In the data rows, 128 means zero.
Here are some points:
153 135 131 159 139 37 163 138 144 135 160 82 128 169 131 128 121 146 87 126 121 111 145 132 133 112 142 101 143 155 110 79 108 129
127 141 155 147 137 137 114 155 119 170 137 134 129 177 111 145 150 80 135 119 102 74 125 163 104 109 92 119 133 83 138 127 131 94
157 147 124 105 109 140 126 157 138 113 121 116 152 115 146 136 130 127 112 160 177 148 154 121 140 152 106 148 124 113 151 106 137 116
101 119 151 122 118 89 182 104 90 99 125 106 176 87 68 81 127 157 144 139 107 133 94 128 128 160 124 215 158 163 106 145 144 159
134 136 55 72 111 166 118 135 114 130 115 205 104 41 152 141 162 102 174 117 136 154 155 143 73 149 134 126 95 126 144 155 173 164
154 120 155 76 92 122 107 125 134 114 138 138 134 139 160 97 139 128 159 143 168 141 129 69 159 113 141 127 93 140 120 101 118 157
88 152 162 187 200 189 88 138 122 149 128 148 84 209 137 140 101 111 99 79 81 79 123 126 191 77 160 110 129 110 120 171 68 57
72 150 131 164 200 139 163 111 122 94 100 116 127 180 109 95 106 152 89 102 97 111 109 80 203 136 159 176 169 133 126 124 56 104
83 105 124 103 113 152 140 110 113 107 107 142 129 76 99 138 155 130 141 132 132 143 126 143 108 130 143 158 142 142 143 142 158 137
136 124 142 223 173 81 91 127 147 168 178 89 111 195 125 109 127 117 98 135 99 55 141 126 169 123 134 118 140 129 95 103 56 93
139 127 108 65 102 152 116 119 118 122 109 170 118 50 136 138 145 130 150 112 154 168 148 133 86 133 115 130 104 128 140 166 160 150
105 123 178 153 164 102 112 147 111 149 137 124 81 215 153 138 70 88 111 92 68 81 98 112 190 70 171 79 143 126 120 146 60 62
139 143 153 135 110 126 124 159 149 129 116 107 164 120 139 134 126 116 130 161 171 159 165 132 122 142 108 124 132 122 157 113 151 108
139 127 147 209 159 29 107 145 134 156 171 97 113 215 139 132 110 131 109 150 107 54 127 133 156 90 141 102 139 143 76 99 50 101
Here are 10 more points, each followed by its number:
121 145 116 178 127 132 96 136 118 126 161 135 113 132 128 115 130 125 105 120 136 80 110 132 154 83 136 135 131 126 95 168 123 109 0
89 105 137 172 163 123 92 121 93 114 153 128 105 171 108 116 113 130 100 163 101 109 130 101 149 83 151 114 143 131 82 138 80 84 1
131 156 79 125 132 137 114 134 151 127 118 148 129 128 139 144 149 107 143 113 154 133 167 139 101 148 132 109 90 117 149 133 151 130 2
121 142 91 101 97 171 122 129 138 135 113 173 110 59 155 129 142 100 154 118 119 153 141 160 75 135 137 121 102 119 130 157 149 181 3
125 133 168 108 121 157 131 151 118 133 133 154 125 128 109 139 143 102 148 135 110 124 120 126 106 138 101 122 127 102 162 129 143 100 4
137 131 108 92 111 155 108 130 120 130 88 166 120 72 137 133 146 126 151 117 157 188 141 151 115 128 123 130 124 135 150 158 158 155 5
143 116 140 144 137 41 163 102 145 149 152 100 118 148 130 148 133 163 113 113 132 112 117 132 137 123 143 95 129 145 130 73 126 150 6
104 131 116 169 148 134 91 143 104 151 166 147 104 136 135 100 109 125 108 111 105 113 112 134 131 94 132 129 138 115 104 146 114 129 7
161 138 132 122 107 127 139 145 140 137 110 120 160 140 153 139 132 110 135 134 159 129 160 125 129 141 106 108 134 110 143 111 148 102 8
144 139 74 97 115 135 98 141 148 124 116 126 109 111 162 132 139 120 134 115 150 123 157 132 96 114 147 104 98 93 149 168 128 129 9
Which three of these numbered points are nearest to each point below, looking only along the 5 directions in which the first points spread most? Their numbers follow each, nearest first.
169 137 146 157 116 124 132 149 149 118 117 121 146 127 135 132 129 146 128 153 185 135 161 113 133 146 109 142 109 114 146 100 141 100 > 8 2 4
133 130 151 82 124 61 125 116 138 128 134 106 146 128 128 141 145 148 94 148 136 151 131 71 152 146 136 70 120 135 93 69 102 176 > 6 8 0
143 149 73 104 101 135 105 125 154 129 94 151 128 94 149 155 134 111 130 106 112 144 167 122 106 110 143 94 93 118 132 135 148 141 > 9 2 5
143 144 122 105 129 159 107 141 149 127 80 150 135 103 146 149 144 123 134 127 170 149 155 140 123 147 109 143 114 108 164 125 138 138 > 2 4 8
162 138 139 122 101 119 123 145 132 115 131 99 145 115 156 129 118 125 111 155 178 135 148 116 126 150 128 136 131 120 134 126 128 106 > 8 2 4
152 112 189 186 116 82 115 129 119 162 169 87 122 255 146 99 12 149 53 114 99 153 92 110 231 46 134 51 159 173 100 140 44 48 > 1 0 6
Now 10 new points, numbered from 0 again:
125 141 90 81 121 186 108 121 126 137 94 182 116 52 135 145 161 127 171 124 127 164 141 136 50 121 122 130 97 150 138 173 161 158 0
116 121 178 94 136 120 125 124 126 138 133 145 132 127 76 147 154 116 131 128 89 130 112 138 84 126 97 115 123 128 136 121 136 142 1
107 140 115 64 96 165 130 105 129 109 86 156 132 81 144 140 132 132 135 119 129 173 136 152 102 111 100 116 116 132 134 137 146 155 2
108 119 180 141 139 127 111 149 100 109 172 107 81 185 125 120 77 73 113 122 81 64 74 134 212 75 154 124 148 145 118 155 53 41 3
142 151 111 127 120 122 121 150 149 128 120 125 135 129 155 133 111 130 118 148 160 137 149 139 122 140 113 134 128 124 141 131 136 106 4
76 139 137 171 187 175 140 127 102 113 132 100 98 196 129 134 99 114 73 80 70 86 121 117 202 110 181 158 145 108 130 162 89 69 5
156 139 140 180 150 116 127 125 144 139 148 119 139 152 127 129 144 149 126 141 119 83 141 122 133 129 123 126 124 116 98 136 128 139 6
78 112 120 156 150 109 63 144 104 84 126 144 134 145 148 109 129 111 137 161 132 121 137 77 162 119 137 149 161 141 99 132 81 118 7
180 141 140 120 117 119 121 141 150 123 111 123 159 123 148 116 128 106 143 138 191 139 151 125 121 145 96 140 131 97 152 128 148 110 8
76 125 148 92 136 133 209 102 106 99 132 92 193 110 85 92 113 166 128 127 101 157 82 88 145 176 99 228 156 143 114 123 156 155 9
Which three of these numbered points are nearest to each point below, looking only along the 5 directions in which the first points spread most? Their numbers follow each, nearest first.
123 109 84 89 113 171 107 126 115 122 102 190 130 55 129 140 139 117 176 124 129 161 153 154 60 126 131 123 106 128 143 163 172 158 > 0 2 1
157 121 111 133 115 101 99 155 145 104 110 137 159 122 158 137 112 127 124 164 186 144 161 113 125 144 130 139 131 110 159 126 136 102 > 8 4 6
159 90 221 141 125 56 128 128 144 140 167 67 101 183 147 113 67 158 97 134 132 124 129 80 191 141 148 92 150 163 89 61 76 94 > 7 6 3
96 124 110 168 167 130 114 125 102 118 151 142 138 129 114 105 129 127 91 151 85 100 126 105 134 99 131 94 151 124 99 132 91 116 > 7 6 1
102 116 157 132 141 114 128 123 130 117 110 141 127 102 86 134 123 145 122 145 99 165 99 159 104 124 99 98 143 115 128 118 128 123 > 1 6 4
104 120 140 100 134 117 144 129 116 113 116 129 121 104 72 143 143 145 125 153 101 165 114 160 86 134 114 98 120 137 129 90 113 141 > 1 4 6
